In the data rows, 128 means zero.
Here is a table of points, one per row:
[173  88 108 159 165  96 155 109 140 141 102  89 170 151  92 146  90 214 180 123  85 185 134 122  96 148 174 149 138 146  88 120 139  78 134 150 132 109 109 119 185 117  77 137 132 158 179 178 130 128 100 133  91 131 137 153 136 178 107 126 162 100 153 183]
[104 145 126  98 122 110 152 125 120 131  95 145 183 143 209 182  95 141 129 138 180 133 129 190 121 133 122  64  54 129 131 119 106 159 119  94 101 116 139 126 141 154 122 133 111 205 113 111 115  97  77  73 177 212 126 113 113 151 138 128 118 138  61 168]
[156 152  83 144  89  97 142 153 165 117 136 116  92 127  99 107 157 135 165  85 155 157  75 148 122 126 164 165 115 136 114 149 147 145  75  95 162 140 197 127 131 158 182 120 177 133 159 141 167 162 118 218 192 134 118 109 120  93 101 129 136 101 114 145]
[137 173 146 114  82  89 200 105 128 105 207 141 131 125 106 122 125 100 139 132 135 171  80 103 181 127 133 105 109 121 111  96 138 130 145  71  98  91 140 105 164 205  59 100 124 121 143 127 186 194 133 116  93 140 124  97 116 134 136 163  97 167 158  99]
[114 115 107 137 105  90 101 141 114 103 132 111  98 141 121 124 135  76 120 132  92 159 144 104 171 146 156 146 129  88 130 150 111  98  86 136 155 151  58 151 165 164 123  90 163 127 116 112 165 108 172  86 111 127 244 116 145  78  98 127 143 137  78 137]
[148 126  67 105 112 129 142 129 109 138 176  98 146 118  99 125 100 131 121 127 152 151 179 150 134 149 142 174 141 131 219 104 123 106 151 127 148 117 137 123 191 114 178 123 131  76 148 180 133 132 118 106 143 182 132  74 114  93  85 101  72 109 167  87]
[ 85 102 137 120 139 167 142 125 106 105 135  92 151 131  99 154  99 161 178 111  79  69 146 186 174 124 124 107 181 169 124 122 121 205 135 164 159 131 184 174 114 150 133 159 159 152 178 101 141  82 130 130 101 133 133 146 128  93 154 169 128 110 127 113]
[183 132 109 123  97 138  45 144 175 175 130 119 126 108  75  88 131 124 119  98  81 197 128 113 204 163 142 136 155 101 148 142 168 141  91 101 124 114 115 118  90 138 137 101  88 146 104  69  97 108  97  80  92  89  94 118 111  91  93 130 134 113 138 137]
[144 136 134 149 149 151 164 109 145 175 182 143  74 137 132 140  64 131  99 175 149 127  92 113 101 163 165 107 167 110 119 137 123  39 149  95 144 172 109 158 123  96 181 141 116 149 170  73 174 141 110 150 126 165 135 136 186  74  97 140 165 153 146  67]
[ 94 177 100 148 132  89 129 208  47 160 151 136 187 153 156 183 146 125 127 134 180 147 107 134 109  81  91 159 111 117 117  91 136 133 137  79 117 173 138 136  57 110 131 101 122 131 159 145 162 116 152  90 105 102 121 134 136 111 193  99 102  75 123 101]
[158 120 146 113 143 150 139  72 120 132 132 140 194 117  88 167 133 133  92  81  77  85  88 129  81 164 112 142 104 109 134  70 166 155 137 113  64 152 166 174 144 108 139 157 194  94 103 130 132 128 153  92 147 122 160 125 117 127 177 153 146 162 108 144]
[185 120 135 132 138 146 141 146 158  44  90 105  80 153  88 120 159 174 120 138 168  60 108  94  97 122 116 122 172 124 130 100 100 123 187 168 111 123 150 194 104 144 110 138  43 137 135 114  69 135 124 139 104 137 142 117 129 108 130 111 106 115  73  95]
[103 176 161 199 175 120  92 100 148 101 122 159 158  89 161 132 161 118 117 126  92  88 166 106 165 120  51 103 122 115 169 135 107 123 182 117 121 146  75 120 159 116 134 152  91 103 178 109 142 116 111 160 196  94 116 130 159 146  89 140 103 106 105 215]
[140 105 144 167 116 146 107 166 147 158 125 146  84 102 154 102 127 118 149  71  72 141 158  75 117  57 166 124 136 112 185  92 150 132  99 139 135  90  69 105 122 127 121  83 127 105 110 116 130 151 136 161  99 239 112 144 148 118 120 151 173 124 101  67]
[ 90 140 159 147 136 118  51  41 124 112 114  85 147 156 157 151 180 134  83 115 178 129 110 159  94  60 144 118 172 166 120 158  83 130 147 113 128  88 130  76 128 150 154 148 166 148 119 101 154 144 159  52 148 130 123  85 116 171 165 139 135  75 142 141]
[163  94 148 143  93 155 128 156 188 106 154  89 103  68 118  89 108 102 136 103 180 116 167 180 155 134 123 116 121 117  70 140 137  96 127 148 134 114 120 161 113 110  51 124 184 100 126 139  74  94 168  83 164 133  76 164 161 168 159 109 114 162 159 127]
[110  55  75 126 114  87 113 184 134 109 143 101 128 133 120 130 136 140 105 117 120 122  97  94 154 110 128 143 166 120 130 129 108 148 139 163 113 130  93  86 109 132 103 243 155 106  88 124 108 112 125 157 157 115  98 158 117 120  92  87 176 227 150 123]
[ 73 127  97  80 148 139 168 136 176 137  98  89 109 128 175  73 124  84 149 205 109 185 103 166 114  93  80 164 160 130 134 146  93  80 148  94 131 149 109 118 123  97 146 110 144 153 102 219 104  93 116 139 107  95  96 223  34 181 106 198 113 135 118 125]
[ 69 183 124 112  54 146  95 102 128 164  87 174  89 131 147 161 167 138 102 105 106 100  74 140 149 141 132 140  79 162 107 144 161 129 126 122 173 150  95 133  96 107 107 123 118  67 133 145 108  86  46 151  78 135 147 108 119 177 193  96  57 106 149 110]
[124 130 201  97 136  89 108 140 123 191 133 122  81 111 173 168 130 144 153 146 129  85 168 140  67 155 104 145 138  78 172 159  87 168 126 110 143  66 140  77 132 120  88 118  97 149 114  84  93 137 138 163 130  63 150 135 123 122 143 135  99 133 126 186]
[140 126 188  14 162 167 131 116  49  86 113 156  87 111  89 105 103 150  90  77 136 142 125 109 154 132 130 155 103 138  73 104  71 167 113 136 113 100 123 126 109 118 153 128 113 139 140 165 143  97 136 125 157 117 114 123 162 131 146 101 154 110 105 139]
[113 151 116 160 147 168 163 148 108  62 157 175 126 144 135  42 124 141 115 116 144  85 146 155  36 176 131  93 155 164 143 130 192 161 141 154 151  97 122 145  89 130 157 130  99 159 138 156 100 139 167 138  86 107 156 118 153 131 113 108 166 180 121 148]
[107 111 140 130 157 131 132 107 143 135  81 155 160 199 118 111 136 151 128 132 145  89 164 112 181  96  99 114 139 128  86 117 126  94  25  98  79 154 171 116 166 141 129 132 129 142  99 164  74 139 172 149 141 154 146 147 152 109  91 114 133 175 229 103]
[158 112 181 148 142  81 113  87 152 127 114 178 148 104 198 149 136 131 196 189 131 177 151 118 126 129 137  90 106 144 146 162 107 171 136 215 128 149 133 113 126 109 190 144 113 119  80 117 124 148 136 133 148  54 138 122 136 140 138 119  93 123 109  74]
[149  63 111 103 174 133 143 134 138 172  88 103 163 158 109  94  85  49 116 198 110 115 174  85 136 116 141 115  92 158 116 168 153  98 131 146  87 103 188 117 118 148  83  98 133 100 151 111 215 138 122 165 125 139 127 113  94 162 132  56 179 118 141 186]
[110 170  77 144 124 148 123 150  23 145 114 122  97 118 106 159 160 104 130 160 151 128 132 105 127 144  89 120  90 128 136 137 134 120 113 194 187 171 107 126 131  82 120 114 108 120  62  79  99 175 119 145 105 103  74 109 101 104 147 232 149  93 138 158]
There is one direction along which these points spread out most. For each point below, how far along it does it lie, from 0 to 99? The average is 50, and the first point in the table lies past the average. One standard deviation of the points above along it is 16.
[149  63 111 103 174 133 143 134 138 172  88 103 163 158 109  94  85  49 116 198 110 115 174  85 136 116 141 115  92 158 116 168 153  98 131 146  87 103 188 117 118 148  83  98 133 100 151 111 215 138 122 165 125 139 127 113  94 162 132  56 179 118 141 186] 66
[124 130 201  97 136  89 108 140 123 191 133 122  81 111 173 168 130 144 153 146 129  85 168 140  67 155 104 145 138  78 172 159  87 168 126 110 143  66 140  77 132 120  88 118  97 149 114  84  93 137 138 163 130  63 150 135 123 122 143 135  99 133 126 186] 29
[103 176 161 199 175 120  92 100 148 101 122 159 158  89 161 132 161 118 117 126  92  88 166 106 165 120  51 103 122 115 169 135 107 123 182 117 121 146  75 120 159 116 134 152  91 103 178 109 142 116 111 160 196  94 116 130 159 146  89 140 103 106 105 215] 30
[173  88 108 159 165  96 155 109 140 141 102  89 170 151  92 146  90 214 180 123  85 185 134 122  96 148 174 149 138 146  88 120 139  78 134 150 132 109 109 119 185 117  77 137 132 158 179 178 130 128 100 133  91 131 137 153 136 178 107 126 162 100 153 183] 67
[183 132 109 123  97 138  45 144 175 175 130 119 126 108  75  88 131 124 119  98  81 197 128 113 204 163 142 136 155 101 148 142 168 141  91 101 124 114 115 118  90 138 137 101  88 146 104  69  97 108  97  80  92  89  94 118 111  91  93 130 134 113 138 137] 65
[ 73 127  97  80 148 139 168 136 176 137  98  89 109 128 175  73 124  84 149 205 109 185 103 166 114  93  80 164 160 130 134 146  93  80 148  94 131 149 109 118 123  97 146 110 144 153 102 219 104  93 116 139 107  95  96 223  34 181 106 198 113 135 118 125] 48
[ 85 102 137 120 139 167 142 125 106 105 135  92 151 131  99 154  99 161 178 111  79  69 146 186 174 124 124 107 181 169 124 122 121 205 135 164 159 131 184 174 114 150 133 159 159 152 178 101 141  82 130 130 101 133 133 146 128  93 154 169 128 110 127 113] 46
[110  55  75 126 114  87 113 184 134 109 143 101 128 133 120 130 136 140 105 117 120 122  97  94 154 110 128 143 166 120 130 129 108 148 139 163 113 130  93  86 109 132 103 243 155 106  88 124 108 112 125 157 157 115  98 158 117 120  92  87 176 227 150 123] 67
[185 120 135 132 138 146 141 146 158  44  90 105  80 153  88 120 159 174 120 138 168  60 108  94  97 122 116 122 172 124 130 100 100 123 187 168 111 123 150 194 104 144 110 138  43 137 135 114  69 135 124 139 104 137 142 117 129 108 130 111 106 115  73  95] 50
[113 151 116 160 147 168 163 148 108  62 157 175 126 144 135  42 124 141 115 116 144  85 146 155  36 176 131  93 155 164 143 130 192 161 141 154 151  97 122 145  89 130 157 130  99 159 138 156 100 139 167 138  86 107 156 118 153 131 113 108 166 180 121 148] 53
